One turn sends every row of this set to another row. A few are shown first. Where does it send the rows asked after them?
bilon: [ -6.9 -14.3 -14.2 -12.0 -25.7   3.0 -31.8  42.1  14.6  43.1  27.7  -1.4
  11.8   1.3 -32.0   4.2   4.0  -3.7  32.5 -23.5  -2.9   8.9   5.5 -17.5
 -24.2 -30.6 -12.7  -9.7 -29.3 -27.6 -10.7 -18.6   6.0 -45.8]
noke: [-13.4   6.5 -29.0  -4.1  -9.6 -20.6   4.3  25.9   7.7  27.1  23.0  10.5
  10.0   6.9 -13.4 -11.9   2.6  -6.8 -12.6 -20.7 -19.5 -15.8  15.4 -26.4
 -23.4   3.1 -13.9   8.3 -11.8   4.6   0.2 -21.9  16.6 -52.0]
Nodi: [  0.1   6.1 -17.7  -6.2 -17.4 -24.4  -0.9  11.6   6.2  20.2   9.4  -6.5
  -2.6  15.4 -12.6  -9.5  -4.6 -23.3  -4.3 -34.7 -26.8 -18.5  -0.4 -12.6
 -25.6 -10.2  14.2  -7.2   6.7   7.3  -0.7 -26.5   1.8 -63.0]
lup: [-17.2  -3.4   7.2  -4.5 -13.9  -8.9  20.4  19.6 -19.1   9.2  41.4  16.2
  16.2   1.4 -24.6 -11.7 -16.9 -13.0  -9.0 -17.5 -14.0   5.4  -1.0 -15.8
 -11.9 -23.6  20.7 -14.5 -20.9   0.2  -4.2  -3.0 -19.8 -42.3]
mol: [-16.1   9.8   7.2 -33.2 -22.2 -19.3  -2.0   9.4   1.6  48.6  38.5  -1.7
   8.5  26.5 -16.4 -30.2   9.9 -21.6   2.1 -34.7 -13.2 -16.5   9.9  -0.8
 -35.6  -4.1   6.2 -22.3 -15.3  -2.9  10.6 -18.9  -7.6 -44.7]
Voro: [  8.2 -14.4 -10.4 -21.6 -24.4   8.8  -8.9  12.5   4.8  28.8  13.5  -6.4
  -0.6  18.5 -17.4  -0.9   9.3   4.6  39.2 -28.3  -6.3  -4.7  11.6 -15.9
 -25.3 -33.4   1.1  -9.2 -44.2 -29.5  -9.0 -35.9  -2.8 -36.8]
vata: [ -5.2 -23.2  -5.7 -11.3 -32.6   1.8 -12.4  37.2   5.5  51.2  20.9 -11.7
  -5.2   1.3 -21.9   6.1  -2.5   8.5  34.7 -33.8  -3.8  -8.4  -0.2 -15.9
 -11.0 -38.1  -7.7 -13.0 -25.8 -24.8  -0.9 -21.4   6.8 -40.2]
basu: [ -3.9  15.3 -16.6   0.0  -1.2 -11.2  18.0  30.5  -0.4   5.4  20.7  27.4
   7.4  -1.4  -9.2  -9.9  -9.7  -8.0   0.0 -23.5 -15.4 -14.7  -2.7 -20.5
 -25.8 -24.1  -4.4   9.7 -14.6   0.3 -14.0  -0.2  -3.6 -55.9]
defo: [ -6.8   7.9 -16.3 -12.2 -21.2 -12.0  26.3  25.0   0.8  28.9  36.8   8.2
  20.8  14.5 -10.9 -19.6 -12.1 -11.3 -14.8  -6.2 -18.9   0.8  24.6 -21.9
 -10.2  -5.0   9.2  17.4 -30.8  -0.7   5.0 -17.9 -14.6 -25.3]
neli: [  5.7 -15.0 -23.3 -19.4 -33.8   7.8  -2.5  25.0   8.0  25.8   5.7  -1.5
  -5.5  17.9 -25.3 -13.6   6.1  -0.5  40.1 -27.2 -11.7  -2.7   1.2  -5.7
 -27.4 -35.7  -4.4  -5.0 -31.0 -37.7 -11.5 -32.0   1.2 -38.4]
sodi: [ 13.3  -3.2 -12.1 -14.5 -17.2   7.5 -19.1  32.9  14.3  35.0  16.8  -1.9
  11.4  24.8 -23.2   4.2   5.7  -1.9  30.5 -31.4  -4.4  -0.9   6.2  -9.7
 -19.4 -49.5   8.2 -10.6 -38.1 -22.4 -27.3 -21.6  -2.7 -28.9]
vatuz: [  7.4 -20.1  -6.2 -16.3 -30.0   3.5 -10.1  34.7   8.6  44.7  21.5 -13.5
  -1.4  18.8 -22.6  -1.0  12.3  14.8  24.7 -32.9  -1.1  -7.6   3.4 -13.5
  -7.0 -42.8   4.0 -15.1 -36.4 -19.1  -9.0 -27.2  12.3 -32.9]
kabil: [-14.9  -6.5  -6.1 -13.6 -15.6 -32.1   8.8  15.0  -5.0  49.6  24.6  -3.1
  -6.4  11.0 -28.2 -15.8 -11.9  -7.6 -10.2 -19.0 -27.7   3.7  -1.4 -13.5
 -28.5 -11.9  26.0 -18.0  -5.4   6.5  10.0 -35.5   7.7 -47.2]
vab: [ -0.6  15.9   2.4  -4.6 -26.3 -14.8   9.5  30.6   0.3  19.2  29.9 -22.9
  14.1  21.3 -13.4  -9.8 -16.7 -22.7 -10.7 -15.8 -25.2   2.8  18.2  -4.9
  -0.5  -6.8  26.7   0.6 -23.4   3.0   8.6 -10.3 -19.0 -36.9]
kib: [-10.2  14.8  -5.9 -28.8  -6.9 -15.7  15.1  26.5  14.4  38.9  48.7  19.9
  15.1  17.6 -23.2 -34.0   8.0 -10.6   1.5 -19.9 -18.3  -3.8  15.9  -2.2
 -31.6  -6.3 -16.9   4.6 -30.8 -10.2   2.0 -18.2 -13.2 -24.7]
gozop: [ -0.6   6.5 -20.2 -13.1 -30.0   8.2 -17.6  34.6   8.8  29.9   3.9  -3.9
   5.3  21.3 -24.5  -2.4   2.4  -8.3  33.6 -35.9  -5.8  -8.4   7.9  -7.4
 -22.5 -44.5   2.2 -15.3 -33.3 -30.0 -25.9 -11.4   9.7 -30.3]
Neki: [  8.5  -0.5 -18.2 -16.5 -27.1   3.0 -14.7  37.4  21.9  44.7  12.0   0.6
   3.0   8.0 -20.0   5.1  -7.4  -8.1  37.7 -34.1  -7.8  -4.3   6.9 -15.2
 -18.5 -51.3   0.8   0.7 -26.8 -25.9 -21.2 -15.3  -4.3 -28.0]
Mot: [-22.8   6.4   8.5  -9.8 -23.8  -3.7   3.6   8.5   5.1  38.0  17.7   9.8
  -4.7   2.8  -1.5 -35.8 -15.7 -25.8   0.5 -18.7 -17.6  -3.9  -3.6   4.4
 -25.1 -14.2  29.7  -9.7  -4.6   7.4   5.7 -14.1 -10.4 -38.4]
kotir: [-30.5   5.2  -2.1  -3.1 -16.1  -6.8   2.2  21.8  14.0  39.4  29.3   5.1
   2.4  -1.3 -10.4 -33.5 -10.4 -14.3  -6.4  -4.2 -25.3   7.1  12.9   3.5
 -15.4   9.5   1.9   3.0 -16.9   2.3  11.2 -25.8  -1.0 -25.4]
nepe: [  2.0 -10.5  -8.5 -16.4 -24.5   7.2 -24.7  35.3  11.3  26.0  28.9  -5.6
  11.0  13.8 -29.6  -2.7  17.1   7.5  29.5 -20.3   0.0  11.7   9.8 -17.0
 -20.4 -31.0  -4.3 -12.6 -44.6 -26.5 -14.5 -22.7   9.9 -43.9]
garu: [-15.3  18.6  11.4 -18.9 -10.1 -20.1  19.6  37.8  -4.1  25.2  54.2  16.7
   7.4  11.7 -12.5 -25.8   1.8  -5.6  11.2 -26.3 -14.6   7.5 -12.5  -2.3
 -18.8 -33.4  -1.5 -14.0 -17.9 -10.5 -12.4  -4.6 -23.4 -32.3]
ganu: [  5.3  -7.7 -14.4 -22.7 -33.5   5.0 -16.7  19.4  15.8  33.6   9.3  -9.6
  -4.2   3.5 -18.7   2.1  -2.9  -8.6  46.4 -29.8 -10.0  -1.9  13.5 -16.5
 -29.6 -30.6  -3.9  -0.6 -32.5 -33.8  -3.1 -25.6  -5.4 -42.9]
luk: [-31.6  15.8   0.9  -8.0 -15.0  -4.9   5.5  15.9   3.8  27.7  26.9  27.8
   5.4  -4.0  -1.0 -33.7 -14.2 -23.3   2.2 -10.1 -14.5  10.7  -1.6  -6.2
 -27.2 -18.3  19.4  -4.6 -10.5   2.0 -10.9  -8.1 -11.6 -31.5]
ludet: [-18.8  25.5 -17.0 -17.3  -6.6 -23.6  17.6  15.5  -3.8  35.8  20.9   9.8
   3.5   6.9  -9.6 -12.9 -12.9  -7.1   0.5  -6.4 -24.4   5.6  25.9 -28.2
 -36.8  -2.4   9.4   7.4 -34.1  -5.3   3.3 -23.8   3.4 -34.1]
kolug: [-12.0  -7.9 -21.3  -7.8 -30.3   1.9 -19.9  41.4   1.5  26.8  19.2  -9.1
   6.1  15.7 -25.7  -3.9  12.5   3.1  34.5 -22.2  -8.1  10.3   1.5 -12.8
 -18.3 -28.2 -12.8 -16.7 -32.6 -36.0 -19.2 -25.6  12.9 -38.5]
tusap: [ -0.5 -18.7 -15.3  -9.3 -32.4  11.2 -10.4  43.8   3.6  46.9  12.0  -8.2
   1.0  22.7 -25.9  -9.0   7.0   7.4  27.3 -31.0  -3.2 -16.5  -1.2  -1.8
 -15.4 -35.0  -6.4 -12.9 -33.8 -26.9  -5.8 -18.2  15.4 -39.0]
bepo: [ -9.9  26.4  18.9 -17.0 -18.7 -25.2   9.6  27.9   3.9  28.7  37.7 -23.1
  -3.4  20.5 -13.9 -16.1  -1.3 -14.3   8.4 -39.3 -26.8  -6.4   5.9  10.5
  -6.4 -16.4   5.4 -23.6 -17.9  -6.2   3.8 -13.0 -16.4 -26.0]
lelu: [-13.5 -13.0  -3.3 -15.2 -20.9 -13.8   5.2   5.8  -7.8  35.9  33.8   9.1
  19.6  16.1 -31.3 -17.6 -10.2 -25.4 -21.2 -22.9 -14.9  -6.9   9.2 -15.5
 -21.7 -10.3  27.6 -17.3  -9.5   8.9   4.1 -18.6  -8.4 -44.1]
bunu: [-18.7  17.3   7.5  -3.7   2.3 -12.1  10.1  39.2 -10.6  25.1  32.6  18.8
   9.2  -3.9 -29.2 -11.3 -20.0  -3.5  -3.4 -11.2 -13.6   7.1   1.2 -12.0
 -31.6 -22.0  13.1  -9.9 -33.7   0.4  -0.5   8.1   2.6 -51.2]
vonov: [  9.2  21.1   3.8  -4.0  -8.3 -19.6  12.3  42.7   7.8  35.3  18.0 -12.7
  -2.6  18.1 -19.7 -12.6 -26.5 -12.9  -2.4 -14.7 -32.0   2.6  -1.2   8.8
 -19.7 -24.5  32.1   2.1 -20.8   3.4   6.9 -11.0 -12.5 -44.7]
Piza: [  2.9  10.5  -3.6  11.6 -11.1 -18.7   8.3  46.0   4.8   7.3  22.1 -12.3
  -2.9   5.6 -13.3  -4.5 -10.4  -4.9  -3.7 -26.7 -26.0 -10.6  -9.3  -2.1
  -3.8 -16.0   0.9  -0.4  -6.9   4.8   2.3  -6.8  -0.8 -60.9]
bur: [-28.0  16.2  10.7   7.5 -13.6  -5.2   4.5  37.3   9.9  35.1  27.3  -1.7
  -0.2  -2.1  -6.3 -24.2 -18.1 -12.4  -5.7 -12.2 -22.8   3.3   4.9  10.4
  -1.4  -6.4   9.7  -3.6 -17.3   6.3   4.7  -7.1  -3.7 -20.8]

Nodi goes to Piza
sodi goes to nepe
Neki goes to bilon
Now these:
kabil goes to vonov
Mot goes to bur
kib goes to mol
defo goes to lelu
neli goes to tusap

